Here is a table of points, one per row:
[ 11   8  44  20  12  -3  10  23 -59  24  -2 -11 -10   3  -7 -32 -27  44
  -1   5  65  27  -2  23 -14 -17 -14 -28  -6 -22  11  22]
[-27  22   6 -16 -17 -27  21   8 -15   2  18  26  34  20 -17   9 -68  38
  -2 -29 -18 -19 -27  -5  10  30  15 -19  -8  -8   8   9]
[ -4  12   9 -15  -9  -1  58 -14 -21  13  15   3  24  15  16  29 -14  12
 -26  18 -67   0 -12   1  30  -2 -50  26   4   1  -5  -3]
[ -6  12 -24 -60  19 -18 -41  32 -16 -18  35   8   8   9 -43 -33  25 -16
 -12 -10  13  28 -36  18   9  46 -11  22  -7 -16 -16 -11]
[ 14 -24  11  -4  -2 -39  31  19 -13  24  44 -32 -64   7 -24  39 -34 -20
 -25  36   2   7   8   9 -25  -9  18  21 -43  -1  -6  -8]
[ -8 -55   9  20 -18  -7 -44  23 -16 -26  32  33  13 -30  -6 -39 -10   3
 -33 -18 -20   9  -7  -8  24 -10  -1  22  -7  35   1  -2]
[  1  14  51 -15  12 -11  53  -2   3 -34 -13   7  19  -7 -13  40  58  25
 -31  51   7   0  21 -17 -16  20  28   0   4  -5  39  -3]
[ 31  44  -7 -33 -29  43 -13  23  16  12   5  -4   1  50  18   0 -20  10
 -41   6 -12 -30  28 -17  37 -21  18  22  11  15   7 -16]
[-18  -3 -12  -6  10   9  -7 -13 -28  47 -30 -27  -9 -12 -34  13  -9 -29
  37  -2   3   6  35 -35  18  20 -49 -15 -33  19  13 -38]
[ 30  59  14  36   7 -31 -21  -9  -9 -28  15  16   3  11  28 -37  -6 -12
  14 -13 -13  28  29 -34  41 -10  -1   3   4 -46  29 -15]
[-13 -18  53 -24  52 -14   3 -40 -19  13 -10  -4  27  53 -18   5 -19 -39
  -6 -21  18 -27  17  40  -4  15  16 -18   1 -16  -1 -17]
[-33 -35  -7 -21  18  14  -9  -8   6 -22  41  15   2 -28  -2  37  20  -6
 -20  -9   2  27  -1  37 -18 -33 -21 -50  22  34   5 -13]
[-29  16   4 -31   7   1 -22  -6 -46  -5 -52 -14 -31 -32   4  -8   7  -6
 -25  40 -20 -19   8  46   8  24  -1  26   1   0  18  89]
[ -1 -12 -25   6 -32  32  -1   5  -3  42  65 -12  38   9 -20 -15  27  36
  48 -42 -26 -22  12  51  17  -2   5  21  17   0  33  34]
[ 39   7 -14 -11 -46  -8  -7  20 -19  15 -17   7 -33 -14  -3 -21  10 -37
 -29   4 -21 -15 -64  54 -14 -33 -17  13  12 -19 -11 -19]
[ -3   5 -20 -12  13  16  47 -11  16  11  26  67  14   0  -3  -3 -25 -55
  -3  36  61 -26  36  -6 -27   6  21  -5  34  22  -6  23]
[  7  27 -33   3 -14  -1  11  -9  17  -5 -21 -22  10  18 -21 -30  -2 -19
 -49  -3   4  62   4  -8  -1  -2  12 -37   3   0   3   8]
[ 26  19  61  -2   1 -30  -4  -1  37  17 -33 -13  27   2  -7   9  13 -11
  35  29  -5  41 -12  51  15 -14 -22  -1  13  12  15  14]
[ 24 -17 -42  -1  40  32  16  16  -6   2   7  26  21   9  -2  -7  21  12
   6 -23  -6  -1 -29  -4  -6  -5  10  -9  -1  25 -10  28]
[ 11  -2  -3  15  19   6  33  60  18  -1 -40  11 -14  39   7  21  11  16
  33  49   3  30   0 -32 -17 -47 -19  24 -24 -10 -44  -5]
[ -1 -31  -3 -29   2 -11   3 -19 -13   0   0  13  -8 -32  39  21  43 -25
 -16 -34   8  30 -13 -10  16   8 -10  -7  43   2 -19 -10]
[ 35   0  20   2 -29  -8   1 -25  13  27  24  36 -17  13 -16 -16  10   8
 -33 -37  21 -22 -28 -20  -6 -36   2  -1  17  12  48  18]
[ 26   5   0   8  -7  45 -17   5  34 -35  28  -5   8 -19  12  29  -4   5
 -21  -5 -12  13 -19 -24  -3   0  -7 -35 -10  34 -24  39]
[ 13 -15 -23  21  28  16   5   4  -6   2  13  77  12  18  13  -8 -22   7
  21  20  -9  -4 -20   9  11  -7   3  22  28 -22   9 -10]
[-11 -12  23  -1  10   8 -35 -38 -33   0 -13 -13  11  35  31  12  49 -21
  12  32   5   5  -3 -28 -47  -2  37  23 -54  18 -19 -47]
[ 11  16  23   1 -11  50  12   3  12 -50   4   5 -24   9  14 -21  13 -21
   9   2  30 -25  -2   7  -5  19 -18 -11 -75  13   6   9]
[ -5  -6 -35  -2  28   4 -26   2  48  -1  36 -12  12  41   2 -25  18  19
   0  -5   1 -23  -8  18  -6 -36   8   8   1 -20  10  14]
[-11 -12  59  68   0  14 -32  15  -4  26 -24 -16  17  13  -6 -11  -1 -13
 -29  -9   9   7 -22 -21 -19  60 -16 -14  10  27 -57  -8]
[  5 -53  -8  30 -17 -31   8  34  15   6  26 -24  19  -7  23  23   7 -18
  -8  -4  -8 -45  32   4  35   1   6 -11 -20  28  44  18]
[-58   3  21 -26 -33  23   5  -3  11 -17 -20   7 -10  13  -2  -6  20   7
 -20 -34   5  12  21   9  -4 -33 -54  -8   2  40 -14   0]
[-18  -2  12 -20  30  25  36 -44  13 -10 -19   7 -45  13  21  -9 -29  13
  -6  12 -27  28 -11  38  -7  61   2  36   4  31   7 -28]
[-11  29   8   7  24  56  13   9  -7   7 -10 -40 -26 -57  -1   0   4  -9
  -4 -45  14  -4  10  37   7 -39   2  -7   1   4 -10 -24]
[ 22 -26 -16  11   4 -42   8  -7 -20 -40  15  -7  -3  26  22 -10 -14  -4
  17  16 -19 -14  21  -6 -31   8 -55  28 -18 -22  20  -2]
[ 17   2  -8 -10  12 -16   3 -23  31  21  -2  -6 -27  -3   2 -18  -1 -45
   9 -36 -18   6 -57 -33  -2  -3  38   0 -41  14  13  38]
[ -8  46  -6  28  50  -3   4   7 -21  31  29  -3 -18 -60  -1  45  29  30
   0  13 -24 -40 -33 -39  -7   7   3 -28  -5 -25   5 -18]
[-48  14  19   7 -11  22   5  27 -28  -7 -25   5   4 -22 -35  -7   4 -83
  32  22 -31  -1  17 -22 -41  12  -4  -4  36 -32  -3  -9]
[ 26 -15 -22   9  13 -22 -30  18 -36   4  -9   2 -19  23 -31  55  -4   5
  59 -15 -15  25  30 -27  16  -7  33   4  21  28  13  43]
[  2   1 -19  10 -57  -4  27  14   1  -1   0 -32  10  14  65  27 -27 -26
  11   5   9  -5   6  20  -9   6  16  44  -6 -16  12  -4]
[-23  22  29  31   8 -36  22 -14  -8  -7  -6  -1 -27   7  42 -35  38  33
  34   6  -3  -7   9  -3  -7  28  15 -15  34   5  -1  20]
[ -8  26 -13  21   3   6 -14  14  39   1  11 -37   1  13  -9  14  -2   2
 -17 -59   2  32  46  25 -14  -3  41  27  14 -27 -50 -19]
[ -1  27 -18   4 -44 -12 -22 -27  16  -3  22   8  12  10 -20 -13   3  33
  -6  12 -16  12  -6   9 -11  17  11  -8 -15  -1 -27 -13]
[ -1 -15  13 -73  14 -25 -16  -2  11  11   0 -24  22   1  15 -17 -56  13
  28 -33   9 -24  -1 -28 -15 -28  15   5 -14 -15   1  47]
[-11 -19 -36  13  21  14 -23 -18  30 -12 -38  22   3   7 -32   5  18 -13
 -18  -5 -20  18   6  30 -14  -8 -10 -42  -5 -22  18 -11]
[-13  12 -20  -7 -27 -31  20  26  12 -25  18 -16   3 -32  20  43  -5   1
  -2 -11  16  38 -19 -36   9  14  -8   8  37 -14  16  13]
[ 54   7 -19  -4  -6 -48  31   3 -24  31 -24  12   8 -45  43 -43  18 -31
  16  30   0 -29  44  -9  31  19   9 -70 -13 -27 -48 -25]
[ -9   6  14  14 -27  25 -18  -6  31  26  11  -6  14 -43 -21  14 -14  22
  15  46 -20  30  -5  11  -3   4   6  12  -1 -10  13 -21]
[ 41  -5   0   5 -33  24  33 -19 -22 -10 -32  -4   9 -12 -18  -8 -16  19
  22 -21 -11  25   1 -37 -52  11  26  -9 -11  -2  12   9]
[  4 -24 -22  10 -46  15 -69 -32  11 -12   7 -16 -15  -4  14  37 -16  11
 -26  10  27  -4  -4  -2 -25  25 -40 -25  33 -11   2  10]
[ 15 -13  18 -49 -13  43 -24   8 -14 -26   3  -5  41 -11  23  12  21   1
   3   2  -1  -3 -17 -26  31   6  12 -32 -19 -39 -16  -5]
[-26  63 -18  35  -6 -35  -2 -11 -44 -23 -22   1  21  -4 -10  35  -5  -9
  19  -1  58 -19 -36  32  46 -24  13  31 -14  33  23 -34]
Along one direction, these points spread out more than along any other. Take the direction at right angles to it along which they spread out most. Then take the direction at right angles to both along which they spread out most. Go by this last direction. For each point below, how far along it does it lie, from 0 to 99? 50 is the average, and the first point above lies past it. One standard deviation of the points above along it is 16.
[-27  -6  38   1 -25 -11 -28 -16  34 -11   1  25 -56  36 -42   0   8   9
 -21  -1 -20  -3  21  -9  53  -6  31 -23   0 -10 -26  29] 53
[  6 -10  -8  29  -1  -3 -16 -39 -29   8 -18  38  -4 -15  28  35   3  26
 -35 -21  -1  -4   5  21  -1 -28  -6  15 -23 -55  17   5] 51
[  6 -16  -6  41  29 -19  38 -30  -1 -60 -35 -62  14 -10 -10 -20 -49 -11
  27  27 -13 -30 -32  -8  17 -32  14 -13  32  -3 -15 -18] 50
[-49 -51 -20  -5  21   3  49  12 -43  49 -15 -16  20  21  10 -54  -9  34
 -13  39   9   9  -5 -30  20 -35  22  25   6 -28  -3  -1] 59
[ 23 -21   9 -27 -12 -30   8  19  11  -5 -16  18 -22   1 -29   2  11  46
   3 -30  -4 -74  13   1 -13   0  22  25  33   0 -26 -56] 53
[ 46  27  11 -15  46   1 -42  40 -12   7   1   3   0 -22   4 -11 -29   9
   7  42   9  21  14  12 -16   4  -6  16  21  32  50 -30] 57
[-26 -19  13 -20  -2 -12 -35 -15  87  -1  24  14 -27 -10  25  -3 -13  28
  33  14  14  -7  -3  -2 -13 -24   7 -14   4  11   5 -20] 49
[-13  29 -40   8  31  -7 -10   7  -3  11 -21  -6  -1  -9  25 -12   0  21
  16  -6 -12  -2  22  17 -38 -14 -27 -18 -20  50 -42  -1] 48
[-37 -21 -28   2 -11  18  10  58  28  15 -39  -6 -19   7  21 -25   2  -1
  -1 -43  -5 -19 -23 -11  28  55 -10  -7   9 -16  49  -4] 47
[-11   1 -10  25   6  -8 -15 -20  37   7   3  17  49 -35 -39  -2  13  -3
 -18  -8  32 -11  41 -20  -6  21  -6  53 -65  24 -43  30] 47
[ 21 -25  -6  -2  -7  38  20 -35  -1 -20  26 -32 -22   8 -42 -10  27 -15
  28   8  44   2   2 -14  26  21 -57   3  44 -11 -33   0] 44
